In the data rows, 128 means zero.
Some points, one per row:
[157 135 131 117  88 128 117  97 124 114 135 147 114 165 159 189]
[122 115 146 125 148 108  77 103 114 128 143 129 104 131 117 139]
[118 132 116  97  69 127 115 138 156 200 221 187 209 141 176 160]
[134 132 128 129  94 118 121 133 128 132 152 134 117 129 128 121]
[136 111 119  86 122 126 132 118 152 126 168 142 146 135 160 144]
[143 198 150 146 156 130 131  96 101 130  99 118 109 129 118 131]
[133 130 134 139 139 120 138 132 113 139  81 108 120 113 104 116]
[130 127 127 145 124 111 125 128 127 138 143 128 109 118 135 135]
[141 143 151 134 118 149 116 126 136 128 132 139 123 106 120 118]
[128 131 116  89  98  94 122  97 154 116 150 159 203 193 122 152]
[118 178 145 151 132 123 131 131 117 119 136  91  85  96  88 108]
[214 189 182 110 117 133 115 105 136 108 125  55 132 129  97 114]
[126 134 153 131 131 134 141 156 137 123 130  93 117 105 133  97]
[127 146 149 129 127 152 153 149 131 104 137 138  95 103 114 107]
[124 103 131 131 151 158 181 146 177 149 134 109 130  99 135 127]
[136 143 159 129 189 182 154 133 139 118 126 137 133 112 150 159]
[110  97 124 118 134 138 126 114  98 114 125 120 128 133 130 120]
[123 139 133 119 101 143  79 136 130 124 128 181 162 139 121 123]
[133 114 102 101 108  92 125 130 186 155 148 132  94 100 114 132]
[103 121 125 138 156 173 158 130 127 127 141  99 132 132 107 105]
[131 141 160 119 128 130 147 160 128  85 105 111 127 112 106  88]
[116 125 132 158 144 135 175 150 151 121 108  92 113  83 106 100]
[ 91 116 133 145 120 116 153 120 142 123 111 136 128 124 129 127]
[136 143 122 135 117 106 113 125 119  51 100  96 136 114 116 129]
[126  96 124 136 130 136 135 126 156 158 136 134 125 125 107 108]
[117 135 110 142 159 173 170 178 153 141 122 115 101 102 134 134]
[121 116 138 121 133 161 123 152 139 141 134 123 124 129 135 122]
[121 118 138 138 132 132 130 118 128  96 117 127 123 124 132 139]
[116 140 134 132 128 128 124 130 130 131  87  74 120 128  89 125]
[117 105 125 110  89 141 138 159 186 195 192 140 115 126 115 105]
[162 166 163 170 127 134  93  89 117 132  97  80  79 101 104 102]
[124 132  96 100 120 123 106 132 115 130 157 140 166 169 154 181]
[185 154 203 196 128 125 115 111 145 127  48  97  78  75  98 114]
[124 122 117 129 120 112 139 170 127 119 107 113  99 115  94 116]
[137 137 120 120  69  97 110 130 115 114 119 133 111 152 127 126]
[106 121 141 106 128 108 132 141 162 152 169 131 109 139 130  91]
[175 159 183 153 128 132 132 138  90  98 107 149  97  82  83  56]
[109 141 135 113 112 122 111 122 140 141 164 138 129 104 136 118]
[121 121 110 124 144 116 131 134 127 125 121 135 139 153 135 162]
[164 145 133 106 132 125 149 130 124  96 137 121  94  69 159 136]
[167 142 133 133 129 110 125 118 129 125 142 115 156 107 174 154]
[109  94 107 125  90 105  98 123 137 141 157 125 188 204 167 146]
[140 138 139 109 126 120  70 112 108 124 121 130 145 131 126 131]
[ 99 103 111 113 118  71 105 114 104 103 141 154 190 173 161 151]
[157 182 162 129 161 169 135 130 138 126  84 135  81 129  64 100]
[144 140 133 115 128  87 122 136 103  68 108  86 108 138 134  84]
[109 109 123  78 101 137  88 132 116 121 117 100 117 136 158 157]
[110  95 103  65 104 151 127 180 186 189 208 172 139 142 128 114]
[153 149 175 125 139 139 136 147 113 120 125  54 124  67  56 113]
[ 93 116 117 124 132 156 127 119 124 133 144 100  92 100 136 142]
[131 127 128 188 215 196 156 127 104 126  88 101 119 130 114 130]
[148 143 133 143 183 149 134 136 131 103 146 121 127 105 127 136]
[121 133 131 159 212 119 155 176 152 116 101  80 129  76 117 139]
[132 157 128 168 180 188 159 140 127 128 100  95  82 118 126 115]
[122 135 100 135 135 129 141 152 133 126 100 130 139 102  98 125]
[123 120 131 169 165 141 126 104 115 127  98 114 108 144 137 117]
[129 123 132 121 135 144 148 195 147 107 129 136  70  92  95  94]
[114 136 111 116 112 140 136 219 162 137 126 134  63 113  87 123]
[116 108  80 106 129 139 132 118 133 107 134 170 142 158 180 141]
[137 119 122 144 148 129 134 130 172 136 128 111  84  90 109  95]
[116 144 139  71 120 129 142 160 164 130 124 142 118 148 129 123]
[115 126 122 132 110 143 129 119 134 119 106 123 128 104 132  95]
[147 125 122 126 100  54 115  98  90 114  88 124 130 136 130 131]
[130 119 127 101 137 124 137 135 147 134 143 163 111 151 102 120]
[130 126 152 147 156 148 173 125 141 109  95  95 101 111 149 120]
Then 24 other points, each followed by its number:
[107 115 126 123 128  99  87  96 104 127 130 139 135 157 197 113] 0
[113 130 152 164 131 147 188 175 136 130  83 116 111  68 107 100] 1
[132 159 159 132 126 132 126 114 123 127 118 135 128 128 137 102] 2
[165 144 208 146 169 143 130 128 100  97  86 107  73 101 106  92] 3
[116 110 106 114 113  97 135 133 112 106 118 131 133 154 129 165] 4
[122 119 112  75 102  82 117 146 156 159 130 136 151 125 132 110] 5
[135 118 118 115  59  97 132 144 111 131 104  86 123  96 203 198] 6
[109 130  98 128 123  84 125 132 133 120 212 190 154 174 126 120] 7
[134 128 112 139 105 128 126 142 163 141 148 143 128 140 128 130] 8
[169 162 184 144 141 146 117 136 138 104 104  68 104  84  94 110] 9
[127 139 127 150 136 114 116 124 116 125 127 140 133 185 112 154] 10
[148 129 157 104 114 122  89 126  88 127 138 139 147 133 211 206] 11
[130 106 167 175 134 137 117 115 133 131 136 153 133 141 147 147] 12
[127 123 123 128 128 148 160 137 130 112 116 116 107  93  87 119] 13
[153 156 129 134 141 120 115 111 119 109  95 108 134 112 140 142] 14
[131 130 134 126 131 130 101 100 101 135 139 136 181 166 159 148] 15
[107 135  83 119 115 119 128 122 120 118 121 132 131 176 150 144] 16
[118 151 169 143 134 161 134 118 141 122  90 108  98  81 116 107] 17
[116 116 127 130 142 133 123 115 107 103 105 109 123 124 103 101] 18
[113 101 120 118 127 137 172 157 182 128 116 137 104  73  68 109] 19
[123 135 154 167 145 126 135 121 124 136 127 184 150 135 115 104] 20
[125 141 122 116 117  94 115 123 110 109 111  86 124 128 157 139] 21
[127 104 143 132 115 121 123 124 122 114 173 105 115 131 106 131] 22
[ 99 123 116 122 132 109 160 132 143 147 129 147 133 105  84 102] 23
Which of these numbered points is nearest to each point below, ignoring the direction in which the first points spread most? Its number follows each.
[154 140 170 190 179 138 120 147 129 115  99 129 105  85 147 135] > 12
[119 127 100 118 124 133 161 134 164 171 138 127 135 125  94 130] > 23
[102  94 124 123 121 113 115 101  94 111  95 113 100 132 131 110] > 18
[120 123 171 205 138 139 143 125 132 103  99  91 131 157 135 100] > 12
[138 124 184 155 167 149 139 150 152 125 126 129 110 126 105 125] > 12
[131 105 124 160 118 120 134 123 157 153 151 216 178 133 143 132] > 20
[123 134 106 121 129 103 133 105 105 134 128 171 127 220 117 184] > 10
[150 173 140 190 128 135 119  93  75 108 118  52 144 126 113 105] > 15
[143 146  94  88 107 131  97 106 125 109 121 117 134 125 137 185] > 14
[119 121 126 115 127 136 145 119 134 123 115 128 128  90 151 111] > 17
[147 176 161 166 159 154 136 109 105 102  84 117 113 136  79 136] > 10
[127  82 114 123  87 104 130 120 133 133 116 131 132 136 146 168] > 4
[100 130 126  93  87  57 107 117 124 111 118 149 144 135 159 143] > 21
[107  96  95 100  99 120 132 117 121 124 134 146 160 148 152 180] > 4
[115  92 111  94  90  90 122  74 103 118 128 140 129 161 156 170] > 4
[139 135 128 112 117 100  75  84 100 106 108 116 161 139 194 226] > 11
[128 128 101 122  99  65  96 133 127 177 226 194 167 134 109 136] > 7
[ 89  77 106  76 126 116 160 196 169 156 179 139 135 127 128 121] > 19
[202 156 140 134 117 126  99 132 125 129 127 121 128 102 113 114] > 9
[117 125 119 102 144 108 122 133 125 131 162 149 174 179 125 155] > 10
[160 135 106 123  91  75 117 140 153 150 147 110 123  85 121 122] > 5
[126 133 118 124 135 108 112 114 117 120 125 133 118 124 157 149] > 14
[133 118 139 141 139 111 141 119 118 130 152  92  84 139 114 132] > 22
[112 118 120 123 123 136 130 101 105 119 149 140 130 154 116 130] > 18
[165 137 132 130 122 135  91 112  83 120 141 142 191 180 105 126] > 15
[128 131 136 131 132 118 127 137 130 121 146 177 124 180 146 162] > 10
[112 136 128 140 127 135 143 102 117 129 130 130 162 172 180 185] > 15
[132  99 125 131 127 113 112 114  58 102 105 126 132 183 153 213] > 4
[134 144 167 167 168 117 117 124 107 115 149  99  81 103  87 130] > 22
[109 127 177 132 157 133 129 131 110 103 104  74 125  95 134 143] > 21
[122 153 130 116 156 134  94  98 129 122  81 125 130 132 117 128] > 14
[124 116 117 117 121 125 123 130 147 136  95  77 131 102 134 122] > 5
[116 118 117 137 122 124 122  61 154 120 125 106 148 195 255 115] > 0
[136 155 120 152 144 124 162 145 136 144 130 102  75 113 141  83] > 8
[ 94  81 146 106 119 137 110 129 115 130 103 122 124 136 129 103] > 18
[226 151 169 138 119 119 121 129  97 113 102  78 120 122 111 109] > 9
[127 128 137 114 125 142 165 152 177 147 132 108  90  77 122  96] > 19
[134 124 126 124 101 155 133 128 139 170 132 158 156 133 158 157] > 17
[105 138 125 134 105 128 126 135 120 129 134 130 131 125 142 145] > 17
[121 136 125 104 116 123 151 109 122 127 141 140 163 154 249 193] > 11
[126 115  89 142 111 132 139 133 119 106  89 128 126 150 179 146] > 16
[132  98 115 128 133 145 120 151 164 186 137 123 148 134 102 119] > 8
[ 98  93  93 109 149 106 147 111 122  96 131 131 163 205 117 174] > 4
[115 103 119 140 134 128 162 152 166 138 153 130 103  83 110 110] > 19
[107  79 132 126 120 206 171 196 157 160 127 133 107 113 122 135] > 1
[119 130  80  93  83  94 107 117 137 179 161 216 194 138 141 121] > 23
[113 143 132 125 136 132  94 131 123 119 154 101 138 115 125 126] > 9
[122 127 119 100  99 160 128 136 167 135 131 144 187 158 146 127] > 17
[116  67  98 119 104 127 104 135 119 121 118 127 123 145 211 117] > 0
[166 178 150 253 148 156 109  73 113 111 112  92  95  93 108 105] > 12
[101 130 118 105 129 148 141 101  79 112 125 124 120 121 102 116] > 18
[121 139 112 135 129 129 126 130 124  96  95  82 123  87 107  93] > 18
[111  91 116 120 111 145 148 149 133 139 150 140 139 140  89 125] > 13
[113 133 106  85 116 128 118 130 142 144 115 146 137 143 109 101] > 5
[115 123 113 119 122 142 151 147 147  99 106 120 125 126 108 118] > 13
[147 136 103 111 120 115 105 115  97  98  97  97 130 129 184 111] > 21
[181 168 212 189 175 136 108  95 156 117 122 132 122 111 120  89] > 12
[118 144 126 143 134 112 134 121 152 188 239 160 173 148 138 130] > 7
[124 104 121 118 126  78  76  93 127 162 197 135 188 175 155 154] > 15
[143 130 131 137 127 101 103 128 133 121 183 190 167 167 120 132] > 7
[160 183 167 143 121  99 122 115 111 132 121 139 109  74 113 111] > 2
[158 151 128 134 131 134 133 154 119 111 132 105 131 105 128 122] > 9
[118 116  98 112 143 174 135 127 123 129 137  92 149  73 103 106] > 13
[109 110 136 125 137 135 122 123 142 151 106 127 118 131 131 105] > 17
[142 130 124  99 119 131 168 163 177 134 127 130 112 105  89 136] > 19
[122 116 101 105 105 147 131 135 127 128 139 130 166 175 151 154] > 16
[170 132 161 140 127 143 143 171 156 108 115 129 114 103 105  82] > 8
[115 112 113 110 137 130 143 159 130 142 147 117 124 145  89 125] > 13
[179 149 131 128 133 130 128  85  98 105 123 130 129 135 164 162] > 14
[111 110 138  70 143 139 123 132 132 206 136 169 175 153 119 132] > 23
[142 198 168 159 134 134 113 126 124 109 102 129 130  99  95 117] > 2
[131 149 122 116 132 132 165 159 133 139 128 130 120  96  92 129] > 13
[108 113  94 107  95  94 129 160 165 160 247 186 182 137 164 114] > 7
[139 152 106 183 110 143 133 156 125 112  93 115 105 102  99 134] > 8
[120 117 144 155 190 124 138 127  78 134 107 115 137 152 140 149] > 15
[157 143 147 174 137 134 124 126 105 126 143 125 122 127 120 135] > 12
[117 128 129 134 145 193 164 199 103 131  69 111 133 124 114 141] > 1
[131 102  90 108 117 103  87 110 142  97 131 120 126 121 127 126] > 18
[181 187 214 154 154 142 128 150  98  83 130 138  68 105 108 115] > 3
[130 146 121 132 151 142 127  79 106  92 117 152  94 141  91 107] > 18
[121 125 125 122 131 134  79 118 106 127 142 134 181 169 190 219] > 11
[117 122  85  97 117 101 146 123 130 133 161 172 165 184 144 138] > 16
[113 117  92 132  88  98  86 123 120 125 123 129 127 178 150 160] > 16
[127 137 132 134 145 170 172 125 131 103 128 133 117 124 124 109] > 13
[108 101 128 180 151 114 143 115 154 142 124 128 129 128 129 125] > 12
[136 139 122 133 107 132 123 124 117 174 132 219 157 156 149 135] > 20
[127 135 131 172 206 147 116 188 172 129 140 122  92 127 112 122] > 8
[101 146 100 113 124 129 133 125 133 103 146 224 144 199 109 154] > 10
[128 119 116 138  95 115 143 171 200 130 138 132 112 102  98 120] > 19
[120 110 124 126 140 134 138 139 145 123  95 123 126 157 194 157] > 16
[116 139 142 149 125 108 118 117 125 143 130 136 126 124 122  82] > 2
[141 105 112 120 105 131 104  97 134 135 143 155 162 114 149 124] > 17
[128 152 175 157 207 183 163 158 147 130  94 137 137 108 108  91] > 20
[127 151 117 117 114 124  92  78  89 101 126 102 121 112 109 103] > 18
[170 191 174 119 126 141 132 127 121 117  91  85  96 124  89 105] > 9
[134  80 133 112 129 110 103  89 124 122 124 117 140 142 169 135] > 0
[154 137 124  99 115 109  83 100 147 135 131 107 133 141 144 129] > 9
